In the rows, 128 means zero.
Each path below is one point turned by a fixed rotation once a step. After each direction that follows a path, write how fast that rotation turns it, in degrees each step (0 if it stays still).
Each turn is a multiple of 5 degrees from 10 to 175, or 0.
Each row of a path follows its step; steps can be skipped.
Path 1:
step 0: [131 123 124 119 137 117 127 137 141 133 127 136 130 142 131 128 130 131
 137 118 133 127 130 116 128 136 131 129 126 136 130 123 126 126 118 125
 123 128 121 134 118 130 135 112 127 136 132 128 117 128 131 131 129 115
 129 129 128 126 135 135 134 120 136 126 129 137 127 135 124 124 128 126
 123 127 124 129]
step 1: [124 127 129 121 137 128 127 139 124 131 133 143 122 127 124 125 115 120
 137 132 126 126 121 134 126 122 134 125 132 132 118 126 123 140 133 124
 130 129 116 128 134 130 129 121 130 127 132 132 130 129 127 140 122 129
 129 124 122 127 120 131 133 107 130 130 131 130 126 121 122 131 122 117
 125 127 118 130]
step 2: [120 134 124 124 126 135 136 134 114 130 123 120 126 122 137 124 132 127
 126 130 118 127 128 119 126 130 139 131 129 132 116 122 127 119 135 124
 131 112 125 126 129 126 130 134 125 120 128 128 123 129 118 142 131 123
 124 132 131 120 123 131 132 122 142 123 133 127 131 113 132 132 123 129
 126 133 133 134]
step 3: [113 125 115 130 125 125 129 128 128 126 127 135 128 122 133 118 129 133
 122 117 126 136 138 116 128 121 129 125 125 137 125 119 131 123 120 119
 125 129 130 137 132 125 138 129 133 129 129 132 127 133 130 123 118 129
 142 131 125 133 128 133 128 136 142 120 124 136 137 126 116 130 124 128
 125 127 135 126]
step 8: [124 120 132 112 129 133 130 127 125 131 141 126 133 127 131 121 134 127
 123 127 127 130 118 121 133 129 129 115 133 135 117 129 127 130 119 121
 132 120 122 129 136 122 131 134 135 133 129 121 120 138 123 125 124 119
 129 122 129 114 120 134 138 123 133 128 127 137 128 127 126 130 132 126
 112 128 129 121]
step 10: [126 144 121 132 135 117 139 117 124 133 123 138 127 119 121 121 121 126
 129 136 123 135 136 118 128 126 130 140 129 129 125 149 125 127 128 123
 128 122 124 135 135 130 140 127 129 129 121 133 133 133 128 133 128 129
 132 127 130 124 129 134 125 136 132 123 130 128 134 124 127 131 127 133
 128 132 116 130]
step 11: [128 132 119 124 130 117 132 121 130 130 132 119 132 133 132 125 131 135
 137 121 122 128 130 129 118 135 121 133 123 121 125 134 124 129 115 121
 125 130 115 129 126 132 132 132 135 132 133 119 124 132 122 137 129 123
 134 125 129 131 141 134 131 120 145 127 136 126 135 133 125 133 129 132
 119 129 132 115]
step 12: [135 133 126 124 139 133 118 133 122 135 128 125 132 131 129 119 123 122
 142 134 122 136 129 123 125 126 126 131 130 128 131 116 140 128 121 123
 125 136 122 129 133 136 134 122 126 126 145 131 119 132 135 122 124 137
 128 117 130 132 130 126 131 113 128 129 126 122 131 128 120 133 131 114
 124 130 130 128]
step 14: [119 135 130 125 121 132 135 133 125 118 137 139 137 124 147 125 127 132
 127 115 129 132 134 128 138 128 126 132 120 130 120 133 133 130 131 126
 128 131 120 130 121 123 126 133 126 139 137 130 124 129 121 130 121 125
 140 126 129 116 127 135 126 124 134 127 131 133 125 129 119 135 116 134
 123 127 131 129]
[129 129 128 127 127 129 128 131 128 127 127 128 128 129 130 130 132 129
 129 126 127 126 130 129 126 129 130 130 125 127 129 128 128 126 126 130
 127 129 128 128 127 128 127 129 129 128 126 127 126 125 129 130 129 128
 127 129 129 127 130 127 127 126 131 131 126 129 130 128 131 126 129 130
 129 129 129 129] | 160
[125 128 129 126 127 127 130 129 125 128 127 128 127 126 126 126 127 129
 126 128 130 129 127 128 128 127 128 127 127 129 129 128 131 127 128 128
 126 128 129 127 129 126 128 128 131 131 128 129 128 127 129 130 127 128
 130 127 131 128 127 125 126 130 129 128 129 131 125 125 130 128 129 130
 129 129 131 127] | 60
